A single turn carries every row of the set below to another of its rows. Some are shown first; where does it send the rows asked next?
rede: [ -8.5  -8.1  17.4  -9.2   2.1 -11.6  11.1 -13.2 -21.4 -10.9 -16.7  17.1
  -5.7  19.4   9.7]
Viga: [-24.7 -18.8   2.4  25.1  10.0   4.9 -15.4  22.7 -10.2  -4.3   1.8  -7.3
 -12.0   1.3  -5.6]
loka: [  5.1 -10.4  14.8 -18.8   2.6 -24.8  15.3 -12.1  -2.1 -12.3 -17.3  -5.1
   0.4   7.6   3.9]
naru: [-21.2 -22.7  -3.5   9.8 -11.6  21.9   3.2  -4.9   9.7  -8.3  16.7  -2.7
 -26.8   0.4 -15.0]
pesi: [ -5.0 -15.7 -22.4  13.4  -5.5  14.5   9.5   7.4  10.2  -2.1  23.3   3.0
 -28.5  -7.3 -13.0]
bak: [-13.6 -20.0 -10.6  23.9   3.3  13.0  -2.4  26.1  -1.8  -6.3  18.8  -1.9
 -18.1  -7.4 -10.2]
sil: [ -2.6 -13.0  -8.3  26.2   3.2  18.4 -19.3  15.0 -10.1  -7.0   0.5  18.1
 -10.2  -2.5   3.5]
digi: [-10.8  -1.4 -17.7   6.4   0.6   9.1   3.2  20.9   1.1   3.1 -10.3   7.8
  10.9 -26.8   4.2]
gek: [-14.7 -16.6 -13.0  11.5   8.5  10.0  -5.6  -6.9   3.2  -2.6  13.9  13.6
 -45.3  -0.1   2.0]
Renap: [-13.3 -10.2  18.2 -14.8   0.1  -9.3  18.7 -17.2 -19.2 -12.3 -13.9  13.6
  -6.4  15.0   8.0]
Pum: [  5.5 -15.1  20.8  -9.6   0.8 -16.0   7.3  -2.8  -8.7 -18.9 -18.1  -3.5
   8.7  11.7   2.3]
lutu: [ -8.8  -6.3 -23.1  20.0  11.8  -2.3   0.1  31.4  -2.5   6.9   6.3  -3.5
  -7.9 -12.8  -4.7]
dob: [ -2.4  -4.1  13.6 -11.6  -3.8  -8.9  14.1 -13.4 -18.4 -10.7 -18.7  19.1
   1.9  17.5   7.0]
suset: [ 10.4 -18.3  19.5 -26.5 -10.9  -6.1   5.8  -4.8 -12.8 -12.3  -1.0   2.5
  -5.6  11.4  11.4]
fesu: [-11.4  -0.4 -20.3   9.4  -9.9   2.7  -9.0  23.1  14.8  14.4  -8.0   2.7
 -14.3 -13.4 -12.1]
kadi: [  7.9 -12.9  16.2 -27.0  -0.3 -19.7   4.7   0.1 -17.1  -4.1  -8.4  -1.0
  -5.4   9.6  17.7]
Rasi: [-14.6  -8.2 -12.6  19.8  -5.4   5.1 -19.3  26.7   6.0   9.6  -4.4   4.3
 -21.6  -6.1 -12.2]
Rodi: [  4.0 -19.1  23.6 -25.4  -4.9 -10.7   3.2   1.4 -18.2 -11.1  -5.2  -1.1
  -2.6   6.9  13.7]
pozud: [-21.4  -3.7 -22.3  -8.1   5.4   0.0  16.8  -2.6  14.3   7.5   3.1   3.2
 -24.6 -23.4   2.9]
tir: [ -8.3  -7.8  14.6 -15.6  -6.0  -6.8  20.5 -16.3 -15.9 -12.1 -16.6  16.7
   2.0  11.4   6.2]
Gobo: [-19.3  -5.3 -17.6   4.0 -15.2   7.8  -0.6  13.0  19.2  10.8   2.8   2.2
 -27.1 -13.5 -14.9]
Gutef: [-23.6 -14.6 -10.5  13.2  -8.0   9.0 -12.2  17.8  11.5   4.6   5.2   2.7
 -34.3  -5.5 -15.5]
Kur: [  9.0 -19.7  24.0  -7.0  -2.1 -11.8   2.6 -12.3  -9.4 -21.8 -10.9   0.0
  -4.0  18.3   0.9]
vavi: [ -1.4   2.4 -30.6  -0.9 -11.5   5.0  13.0  -9.0  21.2  11.6   3.1  -0.1
 -14.2  -4.0 -11.6]
tasi: [ -6.1   5.6 -24.0  16.2  10.6 -12.6  -5.3  20.1   0.8  16.5 -12.6  -4.2
   1.5  -3.3  -1.2]
sibo: [ 14.6 -11.4  12.4 -28.7  -7.7 -12.6   6.5  -7.8 -11.7  -4.9  -3.7   3.5
  -9.9  12.6  13.5]
Lezir: [  0.5  -1.7 -35.0   9.4   2.8  -2.5  12.6  13.6  11.4  11.9  11.1   0.2
 -18.2 -10.2  -6.5]
novop: [  8.5 -15.1  15.9 -15.3  -0.8 -18.6  11.5 -21.4  -1.7 -16.1  -9.5  -0.9
 -12.7  16.8   0.8]

digi turns into pozud
Gobo turns into Gutef
Now find these:
vavi turns into naru
bak turns into lutu
rede turns into dob
Rodi turns into kadi
Pum turns into loka

